The rows below fall into families. The same turns and mirrors carry the whole set onto itself and the rows of a family onto each other. For each named row, which other rows are in its family? Write them in the order they are listed.
These 32 rows form 4 families of 8 rows each.
vas: [ -8  -3   2  11 -11   6   1  -3  -9   9  19  -5  -3 -12   5 -16  -2  -2
   6  -2   4  -9 -11  -4  15]
vuzo: [ -8  -3 -12   0   9  12  14  -4 -17   1  12   0 -18   9  -3   1 -11   1
 -14  -2  17  10  -1  -6   7]
pupiv: [ -4  -3 -16  -9   0   8   9 -11 -11  -9 -16  -5   4   2  12  18   5   5
   0   1  -6   0  -4  19  -4]
doti: [-10   1 -16   3   3   9   5   2 -15   0   8   3  -9   9  -6  -5  -7  -3
  -9   6  21   5  -5  -2  17]
gulik: [ -6   1  -3  -5   1   0  12   2   5   3  -6  12  -7   8 -21  -4  16   3
   9   0  22  10  -2 -10  -2]
vore: [  9   1  12 -12 -10   0  -5 -11  -2  16   6   6   6 -13  12   4  -7   1
  11 -10   2 -11  13 -13   0]
fum: [ -2   0   5  -8   0   6   8   2  11  13 -11   5  -1   1 -18  -1   8   3
  -8   1  22   8   5 -10 -10]
Koram: [  0  -6   2 -19   6  22  13  -6  -5   6  12  -8  -5  10   2  -4   5   3
  12  -5   1   1  -2 -22 -14]
vopu: [  1   6 -10 -15   2  -5  -1  -7 -13  -4 -11   9   1   2   8  23 -11  -1
  -4  -6  14   1  14   3  10]
mel: [  0  -1  -3 -21   1  20   3  -1  -5   3   7  -3   4  15  -1  -7   8  -1
  20   3   6  -4  -2 -20  -5]
lero: [-10  -3 -10 -11   6  11  14  -9 -14 -17  -2 -15  -7   4  13  12   6   1
   7  -9  -8   0 -11   4   1]
zam: [ -7  -8   5   9  -6   8  10 -10 -11   7  21 -11 -12 -15  10  -9  -5   2
   1 -11  -3  -5 -10  -5   7]
nuvek: [ -9   1 -12 -12   0   9   5  -5 -13 -17  -5 -12   3   6  12   7   9  -3
  18  -1  -5  -6 -12   4   9]
Vimi: [  7  -7   2 -15  -4  21   6  -8   1  19   3   2   7   4   1  -4   5   8
  10   4  -1  -3   5 -12 -22]
lage: [  6   2   5  -8  -8  -7  -2  -9  -7  11  15  16  -1  -6   4  -2  -2   1
  25 -10   7  -7   9 -18   6]
mosa: [  3   1 -19 -13   1   0   1  -7 -18   0  -7  15  -2   7   7  22  -9   2
  -3  -3  11   8  10  15  -1]
Rasad: [ -1  -2   1  -8   4   1  15   3   0   7   2  10 -18   4 -18  -1  13   1
   3 -11  20  17  -2  -8 -13]
Mosig: [ -7  -2   4   3  -7 -10  13  -4  -2  -4  -1  -3 -14 -17  -1   4  17   0
  10 -20   0   5 -15  12  -3]
boged: [  0  -4 -15  -1   3  13   7  -5 -11  13   1  12  -5   8  -5   4 -12   6
 -18   7  18   9   7   4  -2]
mitid: [ -7   3  -8 -17   0   8   1  -3  -6 -14 -19 -14   7   1  12  17   5  -3
   1  -3  -2  -5  -5  10   1]
gopeg: [  4  -1   8 -23  -2  19   0   0   4  12  -2  -7   9   4   1  -2   5  -1
   8   0   6  -5   4 -17 -15]
muda: [ -9   0   2   6 -10 -10  10  -5   4  -5  -6  -1  -4 -13  -5  -2  22   2
  18  -9   2  -2 -14   6   6]
peg: [ -8   0   5   4  -9  -6   7  -4   7  -2 -17  -9   1 -19   0   5  13   2
  -3  -7   2  -3  -9  13   2]
bugu: [ -4   2  -8  -3   2   9   0   3  -9   9  -1   3  -5   4  -6   3 -15  -3
 -22   3  24   6   6  -1   9]
Regi: [ 12  -4   6  -8 -14   5  -4 -11  -6  21  11  10   5 -13  12   1  -3   3
  14  -7  -4  -8   7  -1 -12]
ranug: [ -3  -2   8   7 -13   3  -4  -4  -4  13   8  -9   1 -22  10  -7  -7  -2
  -7  -6   2 -11  -4   3   9]
Bofeg: [  4  -5  -3  -8  -3  12   8   1   3  19  -3  12  -4   4 -15  -3   7   6
  -4   3  17  11   4  -1 -20]
Sel: [ -1  -7   1  12 -15   5   3 -12  -6  15   8  -2   2 -20  13  -3  -4   6
  -2  -2  -7  -9  -5  11   1]
kikoz: [  8  -1  10 -11  -6  -5   3  -8  -9  12  19  11 -10 -10   7   2  -1  -1
  21 -21   2  -1   6 -13  -7]
Gub: [ -2   6 -13  -8   1 -13   2  -8 -17  -9  -1  16  -5   4   6  16  -4  -2
  13  -8  13   2   7   2  18]
rilu: [ -5  -4  -5   6 -12  -2   7  -6  -2   1 -10  -2  -1 -17   4   6  11   4
   1  -6  -4   0 -12  26  -5]
Molo: [  1   3 -11 -13   5 -10   7  -6 -20  -7   2  12 -15   2   6  21  -4  -2
   7 -19  11  10   5   5   5]

Which other rows belong to the same family as lero? vuzo, Koram, zam, Rasad, Mosig, kikoz, Molo
Which other rows belong to the same family as Sel? pupiv, Vimi, mosa, boged, Regi, Bofeg, rilu

The rows below fall into families. The same turns and mirrors carry the whole set onto itself and the rows of a family onto each other. For each named row, which other rows are in its family? Write them in the order they are listed.
These 15 rows form 3 families of 5 rows each.
digi: [-15  -1   3  -8   3  10  18  -1 -16 -19  -8  -3  -2  -4  14  -1   0  15
 -12]
moru: [ -2 -14  -4   3   7   3  13 -18   8  -4  -8   5  19   8  24 -14  14  16
  -5]
Ferum: [ 23   3   2 -18   7   6  15  -8   6  -3   5 -12  -2   1  -8 -11   7   6
 -18]
rar: [  0   3  23   3   6  -9  -3   5  14 -18   8   9  17   0   6  -3   3   8
 -19]
genit: [  9  -4 -12   8  12   5   0  -5   2  -9  -5  -3  15   7  20 -11  23  16
   1]
meba: [  4  -2  16 -12  -3 -16   5 -10  18 -14   6  15  19   1   2  -2   8   4
 -15]
gog: [ 20  -8   5 -12   3   1   2 -25   3   4   1 -10  -6   3  -2 -17   3  16
 -13]
zav: [  4   6  10 -13   1  -5 -12  -6  -4  -6  -5  12  -1  18  16   7   2  18
   5]
Zor: [  3  -7 -14   4  12   2  -1  -6   6 -14  -5  -1  23   3  14 -13  23  11
  -2]
gipan: [ -4   4  16   5   6  -5   3  -1  14 -24   9   8  21   0   1  -7   5   6
 -23]
lir: [ 25   0   0 -12  11  13  15  -8   8   0   4  -9  -1   6   0 -14   9  10
 -19]
zadud: [  7   3   3 -13   9 -11 -18   0  -8  -3   0  -2   5  18   8   6  -8  13
 -10]
kan: [-14   6  10 -11  -6  14  12 -20  -6 -23  -4   2  -3   0   1  -7  -2  18
  -9]
zel: [-11  -2   4 -10  -1   8  16  -4 -16 -17  -4  -9 -10  -9   6  -1   4  15
 -14]
bopo: [  0   9   2 -17   9  -5 -12  -3  -9  -9  -4  -3   6  21  12  10 -10  13
 -10]

Which other rows belong to the same family as zel? rar, Zor, lir, bopo
Which other rows belong to the same family as meba? moru, gog, zav, kan

The rows below fall into families. The same turns and mirrors carry the whole set onto itself and the rows of a family onto each other. For each named row, which other rows are in its family? Write them in the order they are listed.
These 40 rows form 10 families of 4 rows each.
Pigam: [ -5   6  -6 -12 -13  -7  18  -8   6  13   4  -6  -8  12  15]
duvas: [20  2 -2 -6  4  5  2 22 15  1 19 -4  3 -5  2]
Sitis: [-14   5 -20  -6  11  -1  12 -12   3   8  -5   4  -3  -9   8]
lazak: [  1   6  -5  -1 -13  -3  19 -11  11   7   1   0 -15  14   7]
Vava: [ 15   6  -1  -7  12  -6  -7   1  -2  -9  13   1  13 -15  10]
Guma: [-10   2  -2 -11 -16   1  15  -9  10  11   1   2 -13   7   7]
Kesus: [  2   1 -20  -8   5   9   5 -15   3  16  -7   4  -4  -5  23]
zode: [  7   5  -4 -10  16 -10  -3   4  14 -13   9   5   3 -19  13]
nol: [20  4 -1 -9  5 -4  2 19 21  6 21 -4 -1  0 18]
Fezan: [ -7   8   7  -7  -5  -7   8 -11  10  15  -5  -5 -14   9   9]
zari: [18  9  2 -9  0 -4 -3 20 15  5 18  4  7  6  6]
fizen: [ 21   2  -3  -2   6  -4   0  10   8  -8  11  -1  11 -19   6]
Zin: [-3  3  2 -2 -6  3 19  0 18 10 -9  1 -6 13 13]
rinoz: [ -3   4  -6  -7 -10  -1  15  -3   8  17   2   9  -8  19  10]
lop: [ 14   9  -1  -8   1 -18  -5   0   7 -10   9  -3  11 -17   8]
siz: [ -7  -5 -13  -6   0   1   3 -13   5  17  -9   9  -7 -10  19]
bas: [28  8 -4 -1 -2 -7  1 11 18  1 15 -9  6  5  3]
gefom: [  0 -10 -22  -4   9   1   8 -11   1  14  -7   4  -9  -5  16]
Vobe: [ -9  -7 -10  -6  -5   1  10 -18   2  11  -6  10  -7  -6  10]
mimo: [ 25   3 -12   2  14 -11  -3   0   9  -6   9 -13   7  -9   7]
lokes: [ 13   7  -5  -1   9  -2  -4  -6   6  -7  25  -9  12 -15   9]
Repaz: [ -6  -2  -4  -9 -10  -1  12  -5  10  18  -4  10 -17   4  11]
rola: [ -2   3  -6 -22 -10  -2   5 -11  14  13  -7  -2 -12  12   5]
sof: [ 25   4 -12  -8  15  -7  -2   4   4  -7  12  -9   4 -14   8]
volaf: [ 18  14  -4  -4   4  -8  -6  -8   8  -9  19  -5   9 -12  15]
vut: [  3  -2  -7 -14 -12   0   5 -10  15  20  -6   3  -9  14  12]
Nat: [ 20  -1  -3 -15   8   0  -2  18  15   9  21  -7   5   2  12]
giga: [ -3  -2 -13  -6   5   3  10 -17  -7   6  -7   9  -5  -3  19]
Zab: [ -2  -2 -11 -16  -1  -7   0 -20   6  11 -15  -1  -5  -2  17]
zefu: [ 20   7   5  -1  16   1  -1  17  14   8   7 -10  -2  -2   8]
gegam: [ -8  -7 -21 -16   2   3   4 -12  15   6  -7   8  -1  -3  16]
Nar: [ -4   0 -12 -18  -1  -6   5 -21  -1   8  -8   1 -11  -4  14]
zuka: [ 20   3   2 -14   2   5  -9  17  17   9  10  -1   6  -1   0]
fad: [-10  10  -7 -10 -11  -4  13  -5   9  23   6  -4  -6  10  12]
Tuga: [ 12   8 -16  -2   5 -11   4   0  15 -16  15  -5  14 -11   4]
Zep: [21  9  1 -2  2 -5  1 18 13  3 18 -2  4 -8 -2]
Paka: [ 9  2  9 -2  6  0 -5 11 21  6 16 -4 10  4 -1]
Tole: [ -2   0 -12 -13   0  10  10 -15   6   7  -7   3  -4  -8  27]
Kot: [ 16   8  -4   5   6 -12  -2   4   8  -7  15  -4   9 -19   8]
nurad: [ 27   6  -8  -7   7  -4   3  13  18  -3  14 -12  -2   4   1]

Which other rows belong to the same family as bas? sof, vut, Nar
Which other rows belong to the same family as zari? Vava, rinoz, giga
Which other rows belong to the same family as Repaz? fizen, Vobe, Zep
Which other rows belong to the same family as lop? lazak, gefom, zuka
Which other rows belong to the same family as duvas? Guma, siz, Kot

The rows below fall into families. The same turns and mirrors carry the whole set onto itself and the rows of a family onto each other. For each named row, which other rows are in its family? Write them in the order they are listed.
These 20 rows form 5 families of 4 rows each.
fedo: [  8  11  -3  13   0  24   1  -7   0 -18   4  19 -11]
deru: [  5  22 -11  14  -8   7  12   5  10   5  18  -3 -11]
fek: [  7  11   2  15  -3  22   2 -10   0 -17   4  20 -10]
miriz: [ -1  -6   4  -8  -7  17 -11  -4  17  11   6  -1   0]
neni: [  2  10  -3   9  -5  22   2  -7   4 -22   9  18 -17]
Tuf: [  3   3   1  10 -16  -5   2 -17  -1 -13   0   2  17]
bet: [  0  -4   2   9 -13  -5   5 -17  -1 -15   5   7  15]
Zedi: [-3 -6 -4 -8 -7 19 -9 -5 15  9  0 -3  3]
Kobez: [ -5  -5   0 -12  -5  14  -5  -6  13  12   3   0   1]
dav: [ -6  -1  -9  -5  -3  13 -11  -4  17  15   5   4   2]
Mafus: [  1  21 -13  15 -11   0   8   4  10   3   6 -10 -12]
Vebe: [  1  19 -10  11  -7  -3   9   8   8   5   9  -7 -15]
ziza: [  4   9   1  12   2  21  -4 -11   6 -22   7  13 -17]
der: [  8  10  -4  10  -4  25   1 -10   8 -21   7  13 -14]
nekog: [-3 -7 -8 -4 -3 17 -7 -4 15 14  3  3  4]
guk: [ -4   6  -1   9 -14   0   1 -13  -3 -14   3   5  21]
mimet: [  3   0   1  10 -13  -7  -1 -18  -1 -16   8   1  14]
sib: [ -5   0   0   6  -7   1   1 -13  -5 -13   3   2  21]
fik: [  1  18  -5  15 -10  -1   6   5   6   4  10 -12 -14]
nogoz: [  0  25 -11  14  -8   5  11   2   8   6  12  -6  -8]

Which other rows belong to the same family as bet? neni, Kobez, Vebe
Which other rows belong to the same family as miriz? ziza, mimet, fik
Which other rows belong to the same family as fek? deru, dav, sib

The rows below fall into families. The same turns and mirrors carry the whole set onto itself and the rows of a family onto each other. For each named row, which other rows are in its family? Write them in the order they are listed.
These 27 rows form 9 families of 3 rows each.
ruv: [ -4 -17   5  -2   0  -7 -13  -9  19 -18 -14]
Suk: [  8 -23  -3  -8   0  -7 -16 -11   5  -4   8]
rima: [ 16 -18  -6  -8   3  -7  -1 -11   6  -7  -7]
lapo: [  1  -9 -10  -8 -10  -6 -10 -11  -5 -11  -5]
Das: [ 10  -8  -3   0   5 -16 -11 -13  -3  -6   8]
Gule: [  7  -8  -1   3 -20  -2 -12  12  13  -8  16]
pak: [  5 -11   0  -5   5  -7 -24 -13  10  -7 -12]
dil: [ 13 -17  -2  -9   5  -3 -19 -10   2  -3  -8]
gute: [  6  -4  -4  19   2   3 -12   8  18  16 -10]
vure: [  7   2  -5  21  11 -12  -9  -3   6  11  -1]
Zusu: [  0  -6   3   2 -19  -4 -18   7  18 -15  10]
mazo: [ 4 -3  0 30 -1  2 -6 -1 10 11 -9]
kabo: [ 11  -7  -7  18   4  -2   4   4  16  12 -13]
lubab: [  6 -14  -5  14   9  -1 -14  -3  15  19  -6]
Kuvel: [ -1   0 -12  13   0  -1  -8  -4   4  10 -19]
Pegap: [ 10 -14   2   3   3  -6 -11 -20  -4  -6  -8]
Nenul: [  5 -15  -5  -3  13 -12 -10 -11   5  -5 -14]
Satep: [  4 -10   4  13 -20  -3  -6   0   6 -13  15]
Zafal: [ -7 -11   5   8 -12  -4  -7   5  27 -17  -3]
firi: [ -5   1 -10  11 -22  -1  -2   9   7  -5   4]
dulag: [-1 -1 -6 24  2 -6 -1 12 19  8 -8]
Maba: [ -1 -10  -2   1 -13 -11  -3   7  12 -17  14]
Ruve: [ 10  -9  -3   7 -17  -5   7  10  14  -8  11]
neba: [  2 -11  -2  13 -15  -3  -8  10  19   4  17]
kunol: [  6   2  -3  15  -9 -13  -4   6   6  -3  20]
gibif: [ -6  -8   4  15   1  -2 -10   1  27  -5 -20]
dama: [ -1   1   0  20   1   0 -17   7  23   8 -12]

Which other rows belong to the same family as dulag? Nenul, Maba
Which other rows belong to the same family as ruv? Zafal, gibif
Which other rows belong to the same family as Gule? dil, gute
Which other rows belong to the same family as Das? vure, kunol
Which other rows belong to the same family as pak? Zusu, dama
Which other rows belong to the same family as kabo? rima, Ruve
Which other rows belong to the same family as Suk? lubab, neba

